In the rows, zero is written as 128.
A single turn carries every row of the set below to another of its rows. Some are shown first; where does it send the rows asked next?
z20: [104 119 115 128 143  77 122 138 130 144 151 101 127 124 126]
z407: [142 126 138 108 113 102 141 112 182 113 118 129 101 133 130]
z837: [140 122 129 119 126 140 138 126 105 129 114 154 120 133  85]
z757: [121 114 108 122 144 117 139 117 184 136 130 137 113 124  88]
z94: [119 139 138 110 118 148 120 106 104 126 108 120 131 110  96]
z267: [146 125 127 140 131  94 134 149 127 135 124 101 124 160 140]
z122: [118 128 139 114 134 148 137 105 105 151 140 147 124 114 117]
z343: [124 124 110 111 133 135 103 129 107 116 149 110 103 136 101]
z3: [141 140 132 153 124 139 109 140 107 146 141 126 124 143 120]
z406: [140 142 127 136 134 137 147  93 178 152 120 113 127 127 132]
z65: [125 130 103 120 122 110 118 120  90 138 139 122 153 125 122]
z783: [123 122 117 106 122 111 137 121 171 123  89 121 153 123 120]
z799: [139 137 121 120 112  86 142  83 173 127 125 120 117 112 114]
z173: [134 137 117 142 138 100 117 117 134 129 141  73 103 139 106]
z514: [123 132 143 133 114  89 133 117 182 142 124 143 119 110 123]

z407 -> z799
z20 -> z267
z406 -> z757
Now these:
z3 -> z343
z122 -> z837

A single turn carries every row of the set below to another of its rows. Some are shown first; where does it send the rows asked next?
z81: [120 115 152 143 141 122  95 143 145 125 103 166 129 100 129 147 134 102]
z275: [143 126 150 156 130  70 101 126 141 143  89  83 108 120 106 154 138 104]
z555: [132 127 111 111 129 136 116 146 143 120  85  70 123  94 130 140 138 113]
z526: [134 135 116 120 127 140 109 140 158 122 107  69 112  82 125 150 123 118]
z311: [126 128 159 162 146  88  74 138 160 156  72 104 138  80  95 175 131 102]
z844: [157 149 138 114 146  77 105 118 160 125  74 114 130 116 100 177 146  90]
z2: [115 137 108 161 137 141 122 127 125  99  63 105 126  93  98 156 125  95]
z800: [135 148 105 105 128 146 100 132 143 123  84  93 112  87 111 146 122 115]
z899: [164 106 148 150 134  71 108 120 140 131  99  79 117 115 110 162 128  99]
z495: [117 145 111 163 142 128 139 143 163  97  99  94 144  85 109 155 135 100]
z29: [126 129 113 160 138 146 123 118 138  91  83 102 122  82  99 170 110  93]
z585: [147 113 154 142 148  85  85 125 174 141 102 115 153  66  98 174 111  98]
z845: [174 150 129 120 144  75 100 121 146 131  84 121 138 118  89 162 133  99]
z672: [131 119 161 162 148 132  86 146 152 123 111 148 120  95 127 176 131 104]
z760: [118 113 154 127 145  79  92 128 164 144  63 120 153  81 108 158 139  89]
z319: [131 103 155 147 150 128  95 151 134 117  86 150 135 108 137 166 147  95]
z865: [145 156 107 120 137 146  98 151 144 124  82  77 121  93 113 161 135 118]
z707: [151 122 143 150 149  79  84 148 144 154  81 115 171  87  92 150 128 105]
z976: [135 127 154 166 151 123  91 167 144 129 105 147 140 107 128 162 147 109]
z190: [138 138 106 175 140 144 119 135 125  99  81  98 132  90  91 163 116 102]
z75: [118 145 104 157 134 126 136 134 153 102 106 111 142  83 101 134 117 105]
z641: [144 111 148 139 125  70 106 106 141 135  96  95 104 112 107 147 122  99]
z295: [159 133 106 105 136 149 105 137 141 112  89  82 127  86 117 162 121 111]
z51: [148 133 105 121 127 136 109 148 137 127 105  73 126  91 118 132 121 124]
z25: [150 101 154 148 151 126  98 149 147 112 115 150 143  97 134 169 131  99]
z182: [136 106 148 139 135  86  78 117 141 152  79 128 143  76  90 147 106 100]
z545: [129 128 104 149 140 126 145 136 147  90  95 103 156  88 111 142 127  95]
z17: [165 157 137 124 143  79  97 113 166 131  96 118 122 106  89 177 127  99]
z824: [155  92 153 142 151  88  87 132 143 136  68 102 160  83 106 177 128  89]
z159: [146 113 148 159 145 128  86 152 124 128 107 159 136 104 120 152 126 109]

z672 -> z25
z75 -> z190
Now these:
z555 -> z800
z585 -> z824
z641 -> z845

A single turn carries every row of the set below to another of its rows. Some are shown first; where does it send the rows asked next?
z559: [125 129 100 155 119 151 100 126 115 112 135 109 133 141 118 127 127 119
  96 120 129 156 164 124 138 148 147 126]
z284: [121 149 116 134 116 157 139 147 100 113 147 116 132 113 154 130 114 107
 136 153 132 133 151 108 118 158 144 132]
z197: [140 135 144 122 139  96 146 119 152 162 115 145 118 145 117 117 128 157
 135 119 117 127 115 137 123  95 104 129]
z459: [107 148 142 126 106 152 116 139 116 113 156 112 130 130 144 140 132 123
 109 121 131 124 149 129 129 166 164 143]
z671: [139 137 142 127 143  99 136 117 154 153 120 139 122 151 116 100 129 170
 132 124 123 125 112 140 128 105  97 130]
z817: [139 135 138 127 143 100 139 119 154 151 116 140 124 149 114 101 130 168
 133 123 121 124 111 141 127 104  94 128]
z532: [137 131 141 118 148  96 144 112 152 152 115 137 127 147 104 105 129 162
 137 133 120 124 113 142 143 110 100 136]
z583: [139 133 144 123 138  95 146 118 153 158 113 144 117 142 116 115 128 157
 132 118 118 127 115 140 124  94 106 127]
z538: [137 136 144 123 135  94 146 116 154 159 114 142 117 145 115 114 125 159
 131 118 119 128 115 141 126  94 108 129]
z191: [106 132  96 142 106 147 146 139 110  89 112 109 138 101 140 123 121 114
 124 141 142 125 150 135 133 148 150 128]
z567: [140 134 145 118 152  99 144 114 150 156 122 138 127 151 107 106 127 159
 141 135 118 126 113 136 140 112 101 137]
z66: [ 97 131 126 134 102 144 121 133 120  95 126 109 135 113 138 138 142 122
 105 111 138 114 147 148 140 157 160 139]
z596: [138 134 143 117 148  98 145 111 153 153 121 137 124 152 105 102 126 163
 136 134 119 126 114 139 140 111 103 136]
z551: [113 140 142 131 121 156 119 150 104 123 152 116 131 114 154 152 144 105
 129 127 120 109 140 121 121 163 139 136]
z895: [132 117  99 159 135 153 104 141  98 121 128 117 135 120 127 142 144  95
 123 125 114 135 151 120 130 143 114 114]
z96: [135 132 109 153 131 159  98 137 103 129 151 117 129 140 128 138 131 106
 113 129 118 151 159 108 126 152 131 123]
z990: [106 124 126 137 116 148 125 145 107 104 122 114 137  99 145 149 154 102
 126 117 125  98 137 144 132 153 136 129]
z287: [142 137 142 126 144 100 138 120 153 156 121 141 122 152 118 102 129 166
 135 125 121 126 112 138 125 105  96 128]
z860: [116 127 130 120 119 143 112 166 105  96 140 121 125 138 140 128 105 119
 125 131 155 138 122 118 129 159 166 124]
z491: [139 137 147 123 137  96 146 117 153 162 119 143 116 147 116 116 125 159
 131 119 119 129 116 138 124  96 109 128]
z590: [138 131 142 119 152  98 146 115 150 154 116 139 127 147 105 107 130 157
 141 134 116 123 112 139 140 112  97 134]
z88: [111 115 117 124 115 137 116 162 109  82 119 117 129 125 134 126 109 117
 122 124 161 130 119 132 136 152 163 120]
z500: [121 112  88 160 123 146 105 131 110 104 114 110 136 121 116 132 141 108
 106 116 126 139 156 137 141 140 129 117]
z430: [118 133 104 140 119 155 146 149  98 103 122 116 138  98 149 132 127  99
 142 148 130 119 145 122 124 150 131 124]
z944: [111 147 110 135 104 152 139 135 112  99 136 111 133 119 144 120 109 121
 118 144 143 141 157 120 130 156 163 135]
z698: [142 135 140 127 145  99 138 120 152 155 118 142 124 149 117 102 130 166
 136 125 121 123 110 140 126 104  94 128]
z711: [116 110 119 126 124 139 119 170 101  89 117 122 130 116 141 134 119 103
 136 127 150 119 113 130 131 150 146 114]
z876: [123 121 130 121 128 146 115 174  97 102 138 124 126 127 146 136 112 103
 140 135 146 127 116 112 123 157 148 120]

z532 -> z590
z671 -> z817
Now these:
z459 -> z66
z711 -> z876
z500 -> z895
z944 -> z191

A single turn carries every row of the set below to another of its rows. Some are shown first; where does it send the rows asked next?
z631: [ 90 126 112 115 151 114 142 107 124 104 130  94  85  91 121 116 150 147
 103 140 141 128 142 106 152]
z385: [128  87 148 100 156 116 108 128 137 122 153 120  86 103 151 105 163 136
 138 147 117 126 134 129 153]
z402: [110 101 161 139 157 132 139 132 148 140 139 127 136 147 139 129 170 144
 140 125 136 133 118  85 132]
z152: [141 128 117 140 163  98 141 136 115 113 116 119 119 117 155  97 106 135
 144 126 143 132 136 138 133]
z656: [143 116 133 150 143 122 147 126 146 119 131 112 132 148 125 146 131 134
 125 125 117 168 136 113 109]
z945: [136 107 125  95 154 118 114 136 162 149 162 122 106 136 148 108 132 173
 125 142 123 115 140  99 144]
z767: [155 113 139 124 145 114 107 129 146 115 149 108  94 111 151 118 156 172
 136 133 142  90 132  95  98]
z955: [143 114 126 102 148 124 107 145 155 140 160 120 103 128 153 106 137 177
 132 152 130 104 142 102 130]
z701: [118 136 157 111 125 127 157 119 157 101 135 104 124 113 157 117 117 129
 108 145 144 134  98 124 117]
z333: [123 106 109 114 144 144 142 132 170 129 157 139 126 147 136 105 143 160
 108 133 116 125 136 116 179]
z479: [129 115 127 136 107 116 117 121 142 164 107 107 112  99 137 140 156 145
 107 140 142 117 153 120 138]
z639: [123  97 151 146 135 117 140 126 177  87 163 114 103 114 145 143 173 172
 104 109 146 158 110 137 133]
z144: [116 116 132 166 134 113 145 133 167  91 158 123 113 109 133  82 136 155
 127 102 159 140  95 138 149]
z768: [139  88 128 119 160 131 137 122 162  95 156 121  96 123 141 135 167 148
 143 138 127 163 156 121 124]
z322: [153 116 126 151 141 105 127 123 158 122 140 144  57 114 127 114 174 160
  96 117 126 117 138 131 139]
z172: [112 130 132 110 125 117 149 110 141 131 161  88 139 118 151 120 110 163
 130 126 130 155 104 137 135]
z42: [143 121 135 160 117 110 132 100 137  93 124 124 105  87 116 129 174 152
 127 123 150  99 105 114 117]
z494: [120 114 136 159 131 109 131 134 161 102 160 129 107 113 139  69 140 148
 119 104 144 138 100 143 160]
z952: [139 127 112 139 131 104 130 130 131 148 176 126 125 127 143 122 142 183
 135 100 134 147 124 156 138]
z464: [124 135 127 113 121 112 150 111 134 138 170 100 144 123 159 118 123 173
 134 122 139 152 113 140 140]
z230: [ 82 129 127 125 151 125 136 118 109 133 133 127 121 105 129 127 183 161
 131 115 160 129 127  99 142]
z133: [110 115 115 126 127 116 149 122 143 138 130  95 114  76 128 153 137 163
 123 160 129 108 143 101 132]
z785: [127 136 131 107 140  89 140 102 133 118 131 128 127 100 137  98 127 147
 135 118 117 166 135 139 159]
z633: [143 119 152 146 135 114 136 118 171  82 109 131 108 114 157 133 127 122
 113 145 143 124 110 125 119]
z571: [102 101 124 142 143 149 138 126 175  98 150 143 124 132 129 134 164 147
 102 117 135 142 110 126 172]
z194: [133 127 142 155 113 108 140  90 141  89 131 124 112  85 109 119 172 143
 119 124 145 112 101 122 133]
z376: [127 122 125 156 129 108 107 125 135 150 102 135 112 126 152 129 154 146
  93  99 152 117 129 122 155]
z527: [115 122 113 129 133 124 163 127 148 125 139  90 120  72 126 148 140 172
 118 151 138 113 146 106 131]
z341: [117 134 126 144 143  96 123 123 128 115 138 154 114 135 141 118 168 183
 102 111 155  97 102 111 155]
z263: [101 127 112 151 145 115 177 127 163  93 157 106 123  83 123 126 139 179
 136 137 153 118 126 112 137]
z437: [156 107 121 175 131  93 119 140 154  88 111 122 118 100 135 120 125 159
 124 135 139 113 130 140 135]
z273: [106 118 120 169 159 115 152 151 125 141 120 116 115 141 128 132 128 132
 121 146 145 119 131 107 135]
z651: [154 115 116 152 144 103 127 134 159 129 151 156  69 127 133 116 171 170
 105 104 133 123 132 132 139]

z527 -> z955
z767 -> z952
Now these:
z656 -> z273
z133 -> z945
z144 -> z42
z194 -> z322
z152 -> z230
z631 -> z385
z633 -> z376
z639 -> z437
z701 -> z479

